Each row has a name. Each question is about the rows just above it.

(13): [ -8.0 -17.6  19.1  30.3  92.8 -47.0 -12.8 -70.3   8.4  27.4 -25.9  36.1
  22.8 -22.9  46.3  58.4  -1.2  -1.5 -22.7  25.0 -45.6  16.8  -1.3  64.9
  -1.9  37.2 -13.9  47.2 -79.3 -48.0   7.0  25.7 -29.6]
(212): [ -9.1 -26.3  -0.6 -29.6  11.6 -10.0 -49.4  10.9  18.2  15.2 -17.5 -37.3
 -16.3  30.7  26.0  21.8 -24.4  -6.9  -2.0  -8.4  12.3   0.3  10.4 -11.6
  -3.5  -1.5   7.7   0.5  16.6   3.2  -6.4 -11.6 -12.9]
(162): [ -4.3 -19.3   0.0   2.8   4.1  -7.4 -20.0  37.0  -3.9  19.4  -5.5 -12.5
 -27.3  42.5  43.2 -14.8 -13.6  -9.7   4.2  -1.1  19.5   2.7  -4.7 -19.7
 -29.8   5.8   9.5   3.3  16.9   3.3  12.9 -30.4 -37.4]
(181): [ 14.1  -3.2  -0.8   3.5   3.8 -18.3 -21.7  -7.2  -8.2  14.2 -18.5  -9.6
  -3.2  44.7  -4.1  -8.4 -18.4   1.5  -0.2  10.7   9.7 -24.7  34.0 -23.4
  -3.0 -22.9 -28.2   9.3  30.9   1.9  -2.5 -29.2 -16.0]
(93): [ 18.5   0.2   0.4  33.3  44.7  14.2  45.7  18.4   5.7  29.4  42.5  35.7
  -3.1 -17.2   1.7 -48.6 -20.9 -20.5 -27.1 -33.2   6.1 -15.4   2.1  25.1
 -29.4  17.5 -13.5  -6.1  29.0  34.3  13.1 -20.1 -12.5]
(139): [  5.1   3.6   0.7  -5.8  14.7 -23.4 -17.7  37.2   3.0  18.9  -8.5 -13.9
  -9.5  16.6  38.0  17.1 -14.6 -22.2   1.7   8.7   4.9  -0.1   7.9 -12.2
 -25.3 -19.3   5.7   5.8  26.2 -26.0 -26.9 -15.1 -13.3]
The row named (162): -> [ -4.3 -19.3   0.0   2.8   4.1  -7.4 -20.0  37.0  -3.9  19.4  -5.5 -12.5
 -27.3  42.5  43.2 -14.8 -13.6  -9.7   4.2  -1.1  19.5   2.7  -4.7 -19.7
 -29.8   5.8   9.5   3.3  16.9   3.3  12.9 -30.4 -37.4]
The row named (212): -> [ -9.1 -26.3  -0.6 -29.6  11.6 -10.0 -49.4  10.9  18.2  15.2 -17.5 -37.3
 -16.3  30.7  26.0  21.8 -24.4  -6.9  -2.0  -8.4  12.3   0.3  10.4 -11.6
  -3.5  -1.5   7.7   0.5  16.6   3.2  -6.4 -11.6 -12.9]
The row named (93): -> [ 18.5   0.2   0.4  33.3  44.7  14.2  45.7  18.4   5.7  29.4  42.5  35.7
  -3.1 -17.2   1.7 -48.6 -20.9 -20.5 -27.1 -33.2   6.1 -15.4   2.1  25.1
 -29.4  17.5 -13.5  -6.1  29.0  34.3  13.1 -20.1 -12.5]

(180): [-28.1 -11.0  54.1  20.4  48.8]
(84): [-18.6 -13.3  26.2  13.1  22.5]
(13): [-13.1 -13.0  10.5   6.9  10.7]
(64): [-1.5  6.8  6.1 -0.9 15.3]
(181): [-16.6  -3.3 -32.7  -3.6  37.5]
(139): [-25.3 -15.8  85.9  15.8  34.8]
(179): [ -8.7   2.2 -14.7  -2.9  26.7]
(93): [-3.8  4.3 53.8 10.9 14.2]
(76): [-23.4  -2.8 -13.9  13.1  51.8]
(162): [-2.9 -4.0 59.0 11.0 -1.6]
(212): [-21.0 -16.3   2.9  -1.1  26.7]
The row named (139): -> [-25.3 -15.8  85.9  15.8  34.8]
The row named (162): -> [-2.9 -4.0 59.0 11.0 -1.6]
The row named (212): -> [-21.0 -16.3   2.9  -1.1  26.7]

